Rotation paths and how fast each direction turns (degrees per step)
Each turn is a multiple of 5 degrees from 10 to 175, or 0.
Each row of a path follows its step; steps can be skipped.

step 1: [-20   7 -30 -30  -4  -6  15  13 -13  14  29  -3  16 -20 -11 -44 -18  12
 -43  -1  12 -16 -27 -10  28  10  37  -2  12  15 -17   3   7  18  -8   8
 -32  29]
step 2: [ -4 -14  -1   7  19  12   9 -16  35  16  -2 -11 -12   6   0 -10 -18 -36
  10 -64  24 -12  -1 -14   4  -5  28  41  -8   3  19  -2  30  29   9 -21
 -11  20]
step 3: [ 11   1 -27  17  -9  22  17 -23  16  24 -45  58  11   3  25  -5  -3 -34
 -14  -5 -18  11  -5  18  -9 -12  18  -7  -9 -15   7  27  -2 -20  16 -17
 -23 -27]
step 4: [-14 -22 -16 -21  -2 -22  16  22   6  32  -2   3   0  21  49 -38 -16   6
  -4   2 -12 -26 -14 -25  12 -14 -44   0 -10 -25  -4   5 -36 -33 -18   3
  -5  -3]
step 5: [ -6 -24   5  -1 -39  35  -7  35  -6  13  -7  11 -15  -3  -5  13  33  22
  36 -35 -17  -9 -17 -46   8  15 -17  27  -2   2  26  -6  11   6 -25   7
  14 -10]
step 6: [  3   5 -12 -39 -38  10   2 -12 -53  14 -33  -6  -6 -39 -12  -7  34  -2
 -16  29   5  11 -17 -21   2  -3  12   8 -13   4 -20  18  33   6  16 -13
 -21  -5]
step 7: [  2 -16  10 -21   5  -9 -30 -21   4  30  -1 -22 -39   6   3  -6  -6   4
  -9 -16   9  -6  22  -8  34  -5   8  -9 -20 -13 -38  -5 -13  14   0 -40
 -31  55]
step 9: [-12  24 -24  13 -23 -28  34  -3   5   0  -8 -10  -9  17  23 -33   5 -17
 -20  11  11 -31 -33  -3   2  10   4  -5 -35 -16  28  17  10 -14  52  25
  -2   8]
step 10: [-13 -16 -40  28 -14  40   7  10  17   6 -15  -1 -26   8  33   1  -7  48
  26 -16  17 -40  -1   5  20 -30   5   5  18 -30  -4   1   1  10  13  -2
  14  13]
Directions:
[ -3 -11   2  -3  -6   9  12   1   0  -2  10   1   1  16   5   2  11   3
   4   9   4   3 -14   8   9   1  -9  -1   2  -4   4   4  -4   1   4   3
   9  -4] => 70
[  3  -3  13   5  -4  -1   7   7   1   4   5   3   1   8   0  -6 -14  -1
   3   5 -11   1  -2  -7  -1  14   4  -8   5  -2 -14   2  -6  -2 -13   6
  -4   5] => 100
[  5  -5  -3  -6  10  -4   0   2  -9  14  -4  -9  -6   7  12  -2  -1   4
 -16   2  -3  -6   9   1   7   3   2  -8   7   7   2  -5   2   5   6  11
   3  -5] => 130
[  7   1  10  -1  15   7  -2  -5   4   3  -2   2   5   1   5   0  11 -10
   0  -3   0   0  10   8   2   4 -12  -2   7  -8 -11   6  -2  -4   5 -12
 -13  -2] => 85
[-10   1  -1   6 -10  -5 -10   0  -9   1  -1  -3  11  15  -5  11  -3  -1
  -1  -3  14  -1   2  -4   3   6   0  -9   7   4  -2  -1   6  -7   9  -4
  -7   7] => 45

step 0: [-25   0 -43 -41   5  -5 -22  -7  14  -1 -41  11   8 -50 -12 -11  10   0
 -19  -9 -29 -52 -11  21 -19  23   0 -17 -22  17   2 -14 -28  12  -8  -9
  -1  -5]
step 2: [-13  12   7  11  -5  -4  28  11 -15 -11 -29  -8  16 -26 -11 -36  11  -8
   6  -7  34 -24 -30 -26  37  14   7 -15 -33  -3 -63  26 -19  11   4  21
  -1  -6]
step 3: [ 35 -22   6   1 -14  46 -11 -10  31 -40 -32 -13 -12  -9 -26   7   6 -19
   2  12  18  27  17  40  18   9  14 -28 -30  19   1 -22   6 -17   7  25
 -24  11]
step 4: [  0 -62   5  22   1 -26  -1  29  -8  -4 -34  28  27 -33 -13 -12  18  15
 -40  -2  17  -2  14 -41   2  18 -12  15  -1   8  16   0  30  -3  27   2
 -21   1]
step 6: [-40 -38 -46  21   8  -2 -44  -6  29 -34   9 -14   1 -16  14  13 -16 -11
 -17  -9  20 -10  21  -2 -11  18 -12  23 -33  -7 -28  20 -21 -10  16  -8
  31  -9]
step 7: [ 21   2 -45 -18 -35  16 -26  20  -6  22  11   1  17  -2  -4  14 -13 -13
 -10 -14  31 -43 -21  -6  13   7  40 -15  17  24   5 -12  -5  21  32  45
  -9 -19]
step 8: [-26 -34   8   5 -61   1  41  -6 -17 -50   5  11   1  14   8  -3 -21  -6
  24 -31   9   8  24   3  21   0   7 -12 -25   4 -23   8  29  30  18  -1
   8 -13]
step 9: [-35   2 -14  -1  16  -1 -20  -8 -47  15 -33  -8   5  -1 -21   4   7 -13
   1  29  26  32  -6  35  27  29  16  -3 -26  -4  10  29  24  -4  21  39
 -30 -19]
step 12: [-39  33   7 -11 -32 -12 -16 -53  20  25 -16  -7  -9   1 -32  40 -22 -22
 -16 -33  31 -15  13   2   9  -4  -6   5  -8  22 -21 -11 -12 -18  12 -14
  20 -13]
Directions:
[  0   3  -6   0   5  -2   0   0   5   0  -9   1   9   6  19 -11 -10 -13
   2   9  -3   3  -2  -7   1  -2   5   0   1   0  -2   0   3 -17  -4   2
   5 -10] => 85
[ -1   0   3   2  -4  -2  -6  -5  -3  12   4  -5   2  -3   0   7  10  -2
 -14  -1  12   1  -1 -11  -4  -9  -3   9   8  -5   3  -2   5 -12   6  11
  -6  -9] => 130
[ 15 -12  -1  -3   5  -3   1   0   3   6   1  15   4  -2  -2  16  -5  -1
   2  13  -8  -9   6  -5   3   6   3   1   7  -7  -6  -7   1   7   1   4
  -1  -6] => 115
[  8  -9   5   1   5   7 -17  -3  -2  -5   2  -5   3   1   3 -12  -4   1
  -8  -6 -10  -8   0   0  -2   0   5  -5   3   5  14  -6  -9   3   9  -3
 -10  -6] => 110
[  1 -14  -4   3  -2  -6  -1  15  -3  -3  11  -3  -3  -1   3   1 -12  -2
   3  -2   2   2 -14  14  -4  -2  -4  13   5   4   2  -2   3   0   6   7
   9  -2] => 35
[ -1   6  -4  -5   2  -9  -9   4  -9  -8  -2   9   4  10  -8  -3   8   9
  -5   6  -1  -3 -20  -6   5  12   5   5  -1  -4  -2   1  -1  -6   8  -3
   2   3] => 155
